Each named move below is a turn or a mirror, shown by a few rows before and after it. Which moves, in which order, take the first row of each later pair to the second? The first pair is answered.
move pafu:
-33 13 -15 -4 -8 15 -15 33  ->  -20 26 20 -9 13 -4 -27 26
7 32 18 11 -23 14 -9 19  ->  6 28 15 16 -25 21 -6 18
19 -32 -7 26 5 -4 12 -14  ->  16 -28 1 26 11 -11 9 -18
-5 -5 27 71 -2 -1 17 -38  ->  -6 -10 17 75 -12 3 17 -36
move Tos:
-19 14 23 29 -12 -3 2 -14  ->  7 25 16 -18 -7 -21 10 -12
-15 11 -5 -24 -43 -14 2 0  ->  -28 2 3 17 -41 -1 1 -2
-28 20 26 -2 -4 -15 -13 -2  ->  -8 18 33 4 -6 -20 1 -24
move pek:
24 -51 -23 16 -10 15 26 -30  ->  21 -28 17 39 -8 4 23 -42
51 -4 24 -30 7 -27 15 -28  ->  42 13 30 -33 6 -34 13 -22
-43 12 -33 8 -42 1 -1 19  ->  -31 -14 -47 13 -34 13 1 19
26 14 23 -38 11 -22 7 -5  ->  26 12 14 -47 8 -20 6 0

Between the rows of a pair lie 2 to 3 moves.
34 78 27 -56 -8 -48 -14 -30  ->  38 -2 -87 -60 -36 17 6 -11 -> pek, pafu, pek
16 -17 34 30 19 3 -3 -34  ->  -1 -11 -36 -41 -14 23 -2 13 -> Tos, pafu
-27 8 -5 39 -13 30 7 0  ->  -18 -2 -37 -16 -2 34 2 24 -> Tos, Tos, pek
-32 18 -6 40 -36 5 15 -3  ->  -31 44 33 6 -4 -24 -7 13 -> pafu, Tos, Tos
-7 56 29 -15 -28 -34 2 -12  ->  -14 18 -42 -14 -57 3 17 4 -> pafu, pek
-22 52 12 26 -15 -19 -14 19  ->  -24 33 -31 16 -26 2 -7 34 -> pafu, pek
38 -72 -16 66 11 30 19 -47  ->  17 45 53 -67 40 -49 -23 12 -> pafu, pek, Tos
-36 48 23 -44 -9 -12 -15 31  ->  -30 31 15 48 -48 12 20 -18 -> pafu, Tos, pek
-36 16 -40 28 -43 30 26 26  ->  23 58 30 -28 -9 -38 34 -7 -> Tos, pafu, pek
0 -72 -36 -8 50 24 -21 27  ->  22 -68 -38 -36 50 14 -13 16 -> Tos, Tos
22 -18 -30 -19 -7 18 30 -13  ->  -14 24 -2 -44 5 -2 0 25 -> pek, pek, Tos
10 -27 -20 27 -8 18 9 -3  ->  -6 -29 -18 24 -2 23 -1 12 -> Tos, Tos, pek
-47 27 50 51 -11 -14 -18 5  ->  -68 12 -4 40 -38 14 -13 26 -> pafu, pek
-4 11 30 -12 29 0 -23 17  ->  -1 -24 -22 -2 10 30 -10 17 -> pek, pafu, pek
-1 -24 12 12 44 0 -26 -15  ->  -21 -29 -31 1 21 23 -21 8 -> Tos, Tos, pafu
27 -56 -64 -23 34 24 35 -17  ->  -36 -26 -6 -16 82 13 -34 38 -> pafu, Tos
-1 -12 -13 41 -1 14 19 7  ->  22 30 7 -6 -6 -20 34 0 -> pek, pek, Tos
15 -21 -16 -41 7 9 2 14  ->  -11 -21 -19 -30 6 20 -10 29 -> Tos, Tos, Tos
22 -6 19 21 -8 -8 23 -40  ->  -29 -30 -7 32 -3 24 -11 7 -> Tos, pek, Tos
42 -2 -1 -54 18 -12 42 -7  ->  -43 2 27 -4 39 7 -24 46 -> Tos, pafu
13 -8 -23 45 -3 26 9 -3  ->  29 41 0 -18 -4 -18 21 -5 -> pek, pek, Tos
-29 35 -6 45 -35 -11 -11 9  ->  -21 46 26 15 -9 -33 -24 15 -> pek, pafu
1 24 22 24 4 -11 12 -29  ->  -30 25 20 24 7 -6 -7 1 -> Tos, Tos
-21 23 -7 -12 -38 9 8 9  ->  -25 14 40 13 -1 3 -17 6 -> pek, pafu, Tos
19 18 52 6 -1 -16 16 -40  ->  -40 16 -20 -30 -33 21 0 25 -> Tos, pafu
10 -56 10 -30 81 8 -47 26  ->  10 -63 25 67 50 27 -17 -26 -> Tos, pafu, pek
-5 49 42 23 -19 -34 16 -20  ->  -26 16 -53 -6 -49 9 19 22 -> Tos, pafu, pek
-33 15 10 47 -22 14 4 -5  ->  8 35 33 17 -18 -12 24 -30 -> pafu, pek, Tos
39 -14 31 44 22 -40 -22 -17  ->  49 -16 -51 -30 -18 -25 4 14 -> pafu, Tos
17 -9 -23 -27 -13 3 9 -20  ->  14 -27 -27 -7 -10 14 4 -27 -> Tos, pek, Tos
20 -24 -65 -29 -18 30 8 56  ->  67 -8 -41 -55 -12 -7 32 24 -> Tos, pek, Tos
-51 20 12 34 -36 12 23 20  ->  0 34 54 2 -6 -27 39 -12 -> pafu, Tos
-4 27 21 -29 21 -16 -16 18  ->  41 1 8 -23 16 -18 16 -16 -> pek, Tos, Tos
-20 13 18 10 11 -3 -16 4  ->  -12 12 -10 -26 -1 -3 -4 14 -> pafu, Tos, Tos
-9 24 28 -31 23 -20 -17 21  ->  4 -10 -45 -1 -32 20 29 -3 -> Tos, Tos, pafu
14 -20 -19 -34 -12 27 33 32  ->  8 -11 0 -46 9 17 14 45 -> pek, pek, Tos
-8 -12 -29 -41 3 -14 -2 24  ->  -24 -19 -2 49 -2 0 -4 -3 -> Tos, pek
-24 16 2 35 -20 5 1 5  ->  -18 3 -28 -13 -16 7 -1 25 -> Tos, Tos, pek
-59 43 5 37 -50 15 -12 15  ->  -43 65 2 -11 -58 -6 -1 18 -> Tos, pek, Tos
-36 -18 27 23 10 12 -44 22  ->  -11 -27 39 51 2 13 -28 -11 -> Tos, Tos, Tos
-7 -28 9 46 14 5 -32 -12  ->  44 -26 -23 3 -11 -4 9 -39 -> Tos, pafu, pek
53 -39 -32 -26 6 13 38 -30  ->  -33 -13 -12 -37 35 24 -36 56 -> pafu, Tos
